Each named move below is a turn or a mirror, shown by a few rows before and after it. Which moves, in which order, take the first row of each later pair to the second? The first pair is answered.
move lepuv:
[-2.71  1.82 -2.80 -3.62 -0.69  2.20 -2.74  2.25  0.18 -3.75 -0.19  2.39
 -7.44  0.14  2.61  4.99  1.17  1.79 -0.87 -0.89  1.28 -4.45 -3.48  1.83
  0.02 -1.08  0.95 -0.69 -0.14 -0.13  2.43  0.09 -0.49 -2.99 -1.67  1.06
  1.78] => [-4.78  0.95 -2.94 -3.87  4.75 -1.64  1.13 -2.70  2.26  0.72  0.05  3.79
 -4.57  4.78  2.97  1.07 -2.21  1.09  4.08  0.11 -0.29  0.27 -2.75  0.27
 -2.37 -0.74 -1.85  0.90 -3.92 -1.91 -1.63  0.36  1.56 -4.32 -3.27 -2.45
 -0.79]
[ 2.21 -1.67 -1.41  1.70 -0.48  2.01  1.35 -1.28 -2.12  0.18 -2.07  1.61
  0.94  1.86 -0.14  0.26 -0.11 -0.58 -0.49  0.26  0.47 -1.78 -1.31 -2.14
  1.98  0.31  1.69 -0.18  4.71 -1.87  0.16  1.73 -3.03  1.57  2.21 -0.58
  0.56] => [ 1.86 -1.74 -1.47  2.05  0.69  0.78  2.49 -3.02 -1.28  1.31 -1.72  2.02
  2.18  3.08 -0.22 -1.01 -1.31 -0.70  1.12  0.55  0.59 -0.19 -1.24 -2.01
  1.02  0.45  0.69 -0.08  3.13 -2.42 -1.41  2.15 -2.64  1.59  1.33 -1.51
  0.15]
[-3.20  2.02  3.93  0.62 -0.18  2.06 -0.32  1.17  1.06 -0.16  0.16 -0.94
 -0.25 -2.85  0.16  0.53 -2.63 -0.53 -2.06 -1.93  1.41 -3.60 -2.19 -0.72
 -0.95  0.12  1.03 -3.43 -2.30  0.51 -0.41 -1.22  1.61  0.63 -5.16  2.82
  5.47] => [-4.08  1.23  4.07  1.04  1.51  0.81  1.38 -0.77  2.38  1.54 -0.06 -0.88
  1.06 -1.35  0.31 -0.86 -3.82 -0.30 -0.40 -1.44  0.94 -2.12 -1.63 -0.93
 -1.35 -0.20  0.45 -1.93 -3.47 -0.59 -2.17 -0.67  2.76  0.39 -5.71  1.07
  3.64]
move Fafom:
[ 2.59 -2.92  0.87  0.12  2.91  0.64 -2.54 -0.53 -2.46  3.04  2.59  1.83
  0.04 -1.33  3.25 -0.78 -2.05  1.49 -1.80  2.41 -0.65 -1.72 -3.76 -0.86
 -3.89 -0.18 -0.07 -3.95  0.42 -0.44 -2.80 -0.94 -0.66  0.51 -1.99 -2.25
  3.26] => [-2.48 -1.39  1.51 -3.87 -3.19 -0.75 -4.24  0.68 -0.03  2.57  0.19  0.59
  3.84 -3.75  0.58  2.32  0.98 -0.97 -4.81 -1.35  1.76 -0.87 -0.34  2.22
  2.19 -0.78 -0.76 -1.16  2.74  0.08 -2.75  0.98 -0.11 -3.82 -0.28  0.65
 -0.02]
[-4.42  0.25  0.13 -2.55 -2.62  2.01 -0.94  2.27  0.59 -4.78 -4.43  0.47
 -1.93 -0.31  0.64  2.20  0.42 -1.96 -0.67 -1.79  0.27 -1.75  3.59  3.12
  1.00 -0.06 -2.61  2.21  0.14  0.98  0.06  2.24 -0.26 -3.53 -0.58  1.95
 -1.21] => [ 0.73 -2.35 -1.07  2.36  3.94  2.79  0.76  0.70 -2.34 -3.86 -2.14  1.32
 -4.01  2.12  3.76 -0.91 -2.11 -0.10  3.03  1.75 -1.71 -1.28 -0.35  0.34
 -4.62 -0.02 -2.91 -0.72 -2.48 -0.20  0.19  0.70 -1.01  0.91 -3.09 -0.29
  2.26]
[ 0.25  2.92  0.15  4.57  4.08  1.54  0.78  0.21  2.05 -1.95  2.86 -1.82
  2.08  3.78  1.25 -0.01 -1.35  4.17  0.59 -0.69  0.74 -1.21 -1.07 -4.17
 -4.82  0.61  0.45  3.33 -8.46 -0.91  0.52  0.11  2.78 -2.49 -1.98 -3.37
 -0.52] => [-2.77 -2.66  3.49 -0.15  5.20 -3.93 -0.21 -2.10 -1.43  3.27  0.01 -2.36
  5.64 -1.52 -0.13 -0.76 -1.72  3.30  1.00 -1.43  0.24  3.43 -3.72 -0.73
  3.26 -1.14 -4.18  1.47 -4.42 -4.37 -1.77  1.03  0.46  1.54 -0.09  2.32
 -3.43]
move Tivup:
[ 1.41 -2.55 -0.02 -1.14 -2.22  1.33 -0.65  0.11 -1.91 -1.79  2.72  3.08
  0.73 -5.47  0.46 -0.65 -0.15 -1.12 -1.67  0.29  1.46 -2.16 -4.59  1.12
 -0.50  0.38 -0.28  0.82  1.44  1.15  0.29 -4.59 -1.56 -0.62  1.29  1.95
  2.07] => [ 1.09 -2.09 -0.64 -0.87 -0.62 -0.47  2.55 -2.49  0.10 -0.08  2.51  3.99
  3.78 -1.93 -1.07 -3.72 -0.72 -2.48  1.04  0.88  0.02  2.38 -2.65  0.29
 -2.06  0.94 -1.98  2.61 -1.68  0.73 -1.73 -5.00 -0.16 -1.54  1.99  0.10
  0.02]
[-0.97 -0.49  0.59  1.99 -0.91 -0.52  1.05 -2.26  1.34  0.41 -2.68  1.10
 -0.01  0.56  0.10  0.76  0.85  1.23  0.13 -0.45 -1.26 -0.83 -0.67 -0.45
  1.53 -0.37  0.30  0.05  1.18 -0.75 -1.37 -1.16 -0.91 -1.20 -0.42  1.05
  1.02] => [-0.34 -0.46  0.21  2.03 -1.24  0.33  0.76 -1.97  1.08 -0.13 -2.55  0.70
 -0.48  0.58 -0.34  0.31  0.96  1.37 -0.43 -0.06 -1.18  0.14 -0.58 -0.40
  2.41 -0.69  0.15  0.24  1.43 -0.86 -0.93 -1.39 -0.81 -0.32  0.05  1.14
  0.81]
[ 0.38 -0.74  2.51 -1.61  0.67 -0.45 -0.60 -0.46 -1.54  0.42  1.96  1.58
 -0.54 -1.88  1.06  0.01 -1.23  1.25 -0.20  0.18 -0.70 -0.71 -4.52  0.37
 -1.18 -2.62 -1.42 -3.64  1.06 -1.80 -1.65  0.19  1.24  3.22  0.13  6.71
  0.10] => [ 1.00  0.04  2.18 -0.71  0.94 -0.35  1.51 -1.72 -1.38 -0.16  2.58  1.87
  2.25  1.23 -1.07 -2.11 -1.48  0.27  0.66  1.13 -1.97  2.57 -2.31 -0.97
 -1.64 -2.57 -2.15 -2.08  0.17 -1.74 -2.24 -0.18  1.86  3.47  0.97  5.99
 -0.40]
[-1.51  1.86  0.52 -0.84 -0.88 -0.46  2.06  0.55  0.79 -1.49  1.75 -0.83
 -0.10  1.49  1.47 -0.91 -0.14  1.05  0.64  1.57 -1.20  0.21 -1.17  0.26
 -0.83 -0.74  2.67 -1.68 -2.66  0.89 -0.33 -1.71  2.17 -2.90 -1.80 -0.83
 -0.97] => [-0.26  1.61  0.43 -0.72 -1.95  0.78  0.41  2.52 -0.34 -2.04  1.43 -1.25
 -1.47 -0.54  1.55  0.52  0.60  1.21 -0.49  1.18 -1.12 -1.23 -1.97  0.37
  0.36 -1.30  2.89 -2.93 -1.26  1.13  0.64 -2.27  1.23 -1.42 -0.96  0.49
  0.13]
Then:
Each pair is 2 to 3 moves apart.
[ 3.25  2.81 -0.38 -0.16 -1.40 -3.15 -0.70 -0.58 -2.09  1.18 -0.25 -3.78
 -1.94 -4.82  1.27  2.01  0.61  2.84  0.77 -1.83  2.04 -5.38 -1.87  3.01
 -0.97  0.67 -1.85  0.79  1.22  1.34  2.64 -0.72 -1.71 -4.37  0.56  2.60
  1.78] => [ 2.82  1.41 -0.39 -0.51 -0.64 -3.81 -0.03 -1.41 -2.40  1.66 -0.12 -3.51
 -2.18 -4.99  0.99  1.54  0.09  2.57  0.99 -1.65  1.76 -4.71 -3.15  3.72
 -0.39  0.29 -2.42  0.74  1.28  0.92  2.13 -0.61 -2.91 -3.76  0.35  2.84
  1.70] | Fafom, Fafom
[-5.27 -2.63  3.70 -2.51 -0.67  0.75 -3.57  0.59  1.07  1.64 -3.13  1.49
 -1.27 -2.65 -1.28  1.97  0.69 -0.11 -0.76 -1.47  0.66  0.58  1.03  2.60
  4.18 -1.92 -0.62  3.23  1.76  0.10  0.15  2.16  0.36 -2.30  0.37  0.67
 -0.26] => [-1.86 -4.73  3.92 -0.57  2.77  1.12 -3.54  0.16 -1.98  3.17 -2.26  1.84
 -3.12 -2.51  0.23  0.22 -0.56  1.52 -0.27  1.00 -1.20  1.20 -2.26  2.26
  3.25 -2.27 -1.37  0.36  1.65 -1.24  0.01  1.52 -1.81  1.83  0.57  1.22
  1.24] | Fafom, Fafom, lepuv
[-0.29 -1.12 -1.84 -2.00 -5.80  1.38 -6.53 -0.14 -1.82 -4.51  2.58 -2.01
 -5.79 -0.39  0.56  0.71 -0.59  1.11 -1.80 -1.59  1.54 -6.88  0.69  3.24
  3.32 -2.21 -1.88  3.54  2.81  1.17 -0.83  3.68  2.45 -1.48  0.29  4.15
  1.45] => [-1.69 -4.49 -1.08 -2.72  1.00 -4.09 -2.59 -5.69 -1.65  2.54  2.22 -0.96
 -2.41  1.55  0.85 -3.51 -4.60  1.03  2.49  0.58 -0.91 -0.50 -0.54  2.98
  2.14 -2.46 -5.20  2.95  0.15 -2.24 -5.67  4.16  2.78  1.25 -1.36  2.93
 -1.12] | Fafom, Fafom, lepuv
[-0.35 -4.32  2.92 -1.32  0.88  0.25  0.79  0.36 -2.68  1.62 -1.89 -0.02
  2.24 -0.87 -1.67  0.96  2.34 -3.95 -0.49 -0.65 -2.86  1.64  0.07  0.06
  2.00  1.20 -1.20  0.35 -1.17  1.75 -0.51  2.27 -1.64 -0.57  1.47 -3.49
 -0.21] => [ 1.80 -3.83  2.65  0.03  0.70  1.91 -0.14  1.75 -4.12  0.20 -1.38 -0.34
  0.33 -1.00 -1.05  1.61  2.94 -2.82 -0.93  0.09 -3.08  0.33 -1.44 -0.04
  0.95  0.93 -0.91 -0.61 -0.72  2.15  0.64  1.55 -2.58  0.82  1.54 -3.67
  1.57] | Fafom, Fafom, lepuv
[-1.08  0.91  1.46  0.36 -0.79 -0.01 -1.98  2.79  0.79 -0.87 -0.06 -0.54
 -0.47 -1.61  0.25  2.89  0.75  0.40 -1.72 -1.37  0.76 -3.33 -0.49  0.89
  0.14 -0.48  1.13 -0.78  1.13  0.19  1.81  1.34 -0.25 -0.65 -1.21  2.40
  3.22] => [-1.28 -0.55  1.82 -0.35 -0.26 -0.34 -1.52  1.91 -0.11  0.25  0.30 -1.07
 -0.63 -1.59 -0.20  2.06  0.54  0.73 -0.96 -0.65  0.25 -2.19 -0.92  1.08
  0.75 -1.06  0.32 -1.49  1.59 -1.16  1.21  0.81 -0.47  0.28 -1.07  2.77
  2.55] | Fafom, Fafom
[-2.34  0.22 -0.38 -0.76 -0.74 -1.44  2.13 -5.03  0.49 -1.95  3.13 -0.20
 -0.25  2.64  0.73 -0.50 -1.25 -0.06 -1.62  1.18  0.65  1.64 -0.65  0.88
 -3.83  0.20 -0.79  1.70 -4.75  3.16 -1.37 -2.24  4.32 -0.13  1.43 -1.26
 -2.38] => [-3.06 -0.33 -0.05 -0.36  0.51 -2.32  1.38 -5.92 -0.14 -1.06  2.68 -0.32
 -1.53  1.15  2.74  0.64 -2.57  0.57 -1.64  0.88  0.80  0.75 -2.68  1.77
 -3.90  0.15 -1.07  0.60 -4.22  2.40 -1.69 -1.69  4.02  0.42 -0.21 -1.63
 -0.80] | Tivup, lepuv
